First come named turns, each shown by rows before and after it. For each pair of rows after them, which turns, in which order, take the first row to the second? The first pair is done for you.
turn basov:
[5,7,-13,-1,-15,-16,22,-8,-2,9,15,-11,7,-3,-20,33,-17,-10,-28,-32,-19,5,7,-42,-3,-5,-24,-1] => [4,24,-19,-10,3,-30,7,13,-5,24,-1,-6,17,4,-3,9,-7,-3,-36,-24,-11,10,0,-44,-5,9,-29,6]
[2,45,-34,-41,3,-28,22,49,-31,43,-78,24,31,-10,33,-7,5,7,-30,11,12,-3,-20,-9,42,6,-41,33] => [-35,21,-9,16,-17,-24,-17,8,-17,6,-51,4,64,-6,68,30,55,-20,-4,23,28,33,-19,-4,44,-1,-9,24]
[-4,35,-29,14,104,-22,-5,53,37,20,-19,-19,31,60,34,-22,35,13,-37,7,-6,13,-8,-28,23,-12,-10,34] => [-22,-11,8,58,54,-14,-16,-3,55,-19,26,-56,33,57,31,25,66,-24,-4,9,4,42,-9,-27,38,-39,22,17]
[-51,0,7,38,-28,-12,3,-9,23,-3,19,-30,-1,-39,30,-15,39,9,-26,-13,-23,-16,19,37,23,-23,23,0] => [-26,2,-4,23,-39,-1,30,7,14,2,12,-40,-22,-47,-7,-14,5,25,-31,-11,-40,-39,15,36,19,-35,19,6]
turn ruro:
[-25,3,-23,2,37,-38,8,12,-26,-15,-6,18,4,-31,55,3,4,-25,-9,6,6,13,-25,28,-8,3,12,0] => [-25,-4,-7,7,12,-32,25,6,-14,-28,-4,11,7,-37,56,13,3,-30,-11,-2,6,8,-20,22,-6,-3,3,-12]
[-40,7,-6,-8,-8,-41,3,9,11,-1,-5,-22,10,14,19,-15,19,8,-28,-14,-3,-4,15,20,29,-25,9,-7] => [-37,6,-6,3,-19,-34,6,1,21,-2,1,-22,2,10,23,-18,21,5,-18,-11,-4,-13,16,20,35,-16,12,-7]
[6,14,-6,-15,2,7,35,31,-3,-3,-15,19,-4,-4,23,-4,-15,7,-10,-16,-5,-17,-8,5,-17,1,-15,-7] => [14,15,-10,-12,1,2,34,34,0,-5,-17,18,-5,-3,26,0,-12,6,-6,-11,-2,-12,-9,11,-19,6,-20,-14]
[25,-15,13,4,-23,23,20,-11,22,-24,-5,0,-16,-11,-11,6,-25,7,10,1,11,-9,-12,7,-1,2,1,-12] => [24,6,1,-18,18,5,-8,14,10,3,-23,22,-3,-7,-21,-20,-14,17,9,21,16,3,-12,13,3,5,-3,22]
turn Samo:
[-32,21,-21,46,9,-36,-18,-10,12,38,7,-23,18,9,68,-21,24,38,-37,-45,-31,2,-9,14,-18,41,2,-3] => [-28,21,-13,43,12,-16,-71,-31,20,38,4,-24,13,23,13,-43,18,21,18,-12,-6,1,-9,33,2,22,49,24]
[-1,1,5,19,14,-19,-57,-14,17,3,-2,-4,-14,16,-24,-26,-16,-12,24,8,23,27,-16,39,21,-17,36,12] => [6,11,2,-2,34,-37,-18,-8,-8,-9,16,2,9,27,13,24,-13,-17,-41,-18,16,44,-18,-23,-9,15,-43,0]
[-18,-3,-7,2,-12,24,-10,14,10,5,-21,4,-12,-13,1,-34,5,24,25,3,-5,-16,-6,54,6,3,37,-10] => [5,13,12,-15,25,-8,-23,-2,-6,4,-5,0,10,23,-45,4,-1,-25,23,18,16,37,-6,-7,-12,11,-6,3]
[0,13,5,-24,32,-17,17,9,-5,8,4,7,8,5,1,9,0,-20,-19,-1,5,17,13,-18,-19,6,-22,7] => [-12,-4,-1,-8,-1,4,33,23,3,13,-7,0,-8,-16,27,-19,-4,27,-10,-7,-14,-24,6,22,-9,1,1,4]
turn Zite:
[5,38,10,-32,12,-66,16,22,-8,33,6,11,36,7,7,-3,15,-25,-59,-38,-40,12,23,-16,4,-15,-39,25] => [15,17,28,-16,14,-48,10,-3,-10,-3,26,19,36,9,7,31,24,-42,-36,-31,-6,41,14,-39,-1,1,-51,17]
[-11,-16,-47,8,3,-45,-21,2,-12,7,-59,-7,-21,-3,-6,-20,-8,1,-14,34,-21,-39,0,17,27,-35,44,11] => [-28,-24,-43,41,24,-46,-44,-7,-8,-24,-31,-1,20,0,44,-7,27,-7,-9,32,7,1,5,7,22,-11,37,-14]
[15,-14,42,27,-49,6,-29,-19,12,-29,35,-5,41,-2,-6,21,36,-45,31,-4,-9,-12,-8,-23,27,3,-4,-11] => [19,-5,31,-5,-64,10,-11,2,17,-9,15,-16,18,-11,-47,3,13,-34,34,1,-34,-52,-7,-13,30,-22,12,3]
[-13,-23,-20,-28,-23,-1,48,11,-9,32,-14,-12,-15,-16,-5,-16,-31,44,-22,-16,-32,-30,18,1,-13,-23,5,3] => [-30,-26,-15,17,-1,-12,21,7,-6,9,3,0,26,-16,71,1,14,34,-34,-28,-21,18,14,-11,-15,4,-4,-8]
turn kemu:
[-1,4,-8,-18,-1,15,49,1,-22,2,16,-15,-29,-5,3,2,-21,-11,-10,-4,-7,-19,-17,6,-46,13,-36,5] => [-8,2,-11,-12,-19,28,43,0,-19,2,8,-25,-30,-7,3,-12,-24,4,17,8,-7,-36,-19,33,-38,3,2,-1]
[-31,-2,-35,-30,51,-46,-22,40,-30,5,1,19,28,21,70,-6,20,-3,-19,1,9,45,14,7,34,10,-9,36] => [-32,-1,-39,-51,18,-37,-4,43,-24,32,-14,-7,3,4,-2,-19,-5,-5,-23,2,-32,-9,26,24,42,-28,10,60]
[10,21,-3,-8,24,-3,-35,16,-2,7,-27,-3,-8,7,-32,-11,-17,1,10,25,13,8,-9,-1,-13,-17,-1,15] => [10,16,-4,0,21,6,-48,12,-6,4,-22,0,-10,4,-19,-11,-12,-3,13,27,20,10,-12,16,-6,-10,9,10]
Now pairs of rows:
(2 to 3 turns a pair)
[4,14,-15,-7,-27,25,20,51,5,16,-20,16,-16,-19,46,-48,-9,49,5,-8,-32,-67,-6,38,19,6,27,10] => [15,30,2,-8,35,-17,19,43,-26,-4,2,38,19,17,66,10,-10,-3,-17,-15,-1,10,-4,-46,-19,49,-59,3]  Samo, kemu, Samo
[27,15,-28,-7,28,-33,-27,-1,13,43,-32,-18,47,13,-9,-50,0,9,-14,11,-23,-7,19,21,22,11,-1,35] => [39,-20,-24,-13,8,6,28,-14,4,14,-20,2,21,2,34,6,-25,18,-33,-17,-5,-5,5,-2,0,45,-60,-23]  Zite, Zite, Samo
[-13,12,-1,6,16,-1,-29,0,9,10,-6,16,-1,-7,41,-26,13,24,8,13,22,14,-5,13,2,27,6,-2] => [33,3,1,-31,-1,19,5,11,-2,-1,-19,19,-31,-10,-12,-13,-29,18,2,12,18,-8,-11,-9,-6,17,-25,-4]  Zite, Samo, Zite
[1,-9,23,5,-32,-59,5,-47,2,-7,22,-69,53,-26,-88,56,-19,-86,-1,-52,-13,6,59,-43,19,-60,-59,10] => [-37,5,7,26,-25,-95,6,-25,7,2,21,-67,78,-27,-29,25,23,-61,-25,-61,-38,8,66,-24,30,-50,-48,26]  Zite, Zite
[-25,-8,12,51,-11,-8,-15,-21,21,-19,21,-6,21,11,32,22,26,-17,20,10,2,24,14,10,9,-10,15,-14] => [13,20,-14,-18,48,8,-20,29,-1,13,-30,42,-2,19,5,-19,-24,14,25,37,21,9,-6,1,-17,17,-22,6]  Zite, basov, basov
[-25,-1,16,-3,30,-10,-72,-24,23,2,-11,-9,39,16,-49,0,23,-44,65,29,11,24,10,0,9,-54,73,58] => [-48,-32,-8,41,-8,17,-22,1,34,-2,-22,5,21,-17,69,-47,29,38,46,4,1,-35,2,52,17,-21,80,14]  kemu, Samo, Samo
[-32,22,-33,25,35,-24,18,28,1,11,-15,19,29,-7,119,-40,24,39,-57,-36,-7,1,4,-5,-4,31,-9,-11] => [-41,-8,4,78,-25,-5,-32,-50,38,-33,32,-37,27,-8,31,5,55,-40,29,-3,11,38,8,13,31,-31,73,-2]  basov, Samo
[17,-9,17,16,36,9,-46,-10,3,-38,8,54,20,1,15,-11,-4,1,19,28,31,37,-6,11,-11,48,-6,19] => [23,-21,11,1,1,30,-31,-9,12,-36,0,39,-7,-8,-11,-18,-26,19,35,24,31,-2,-16,36,-3,33,18,6]  Samo, Samo, Zite
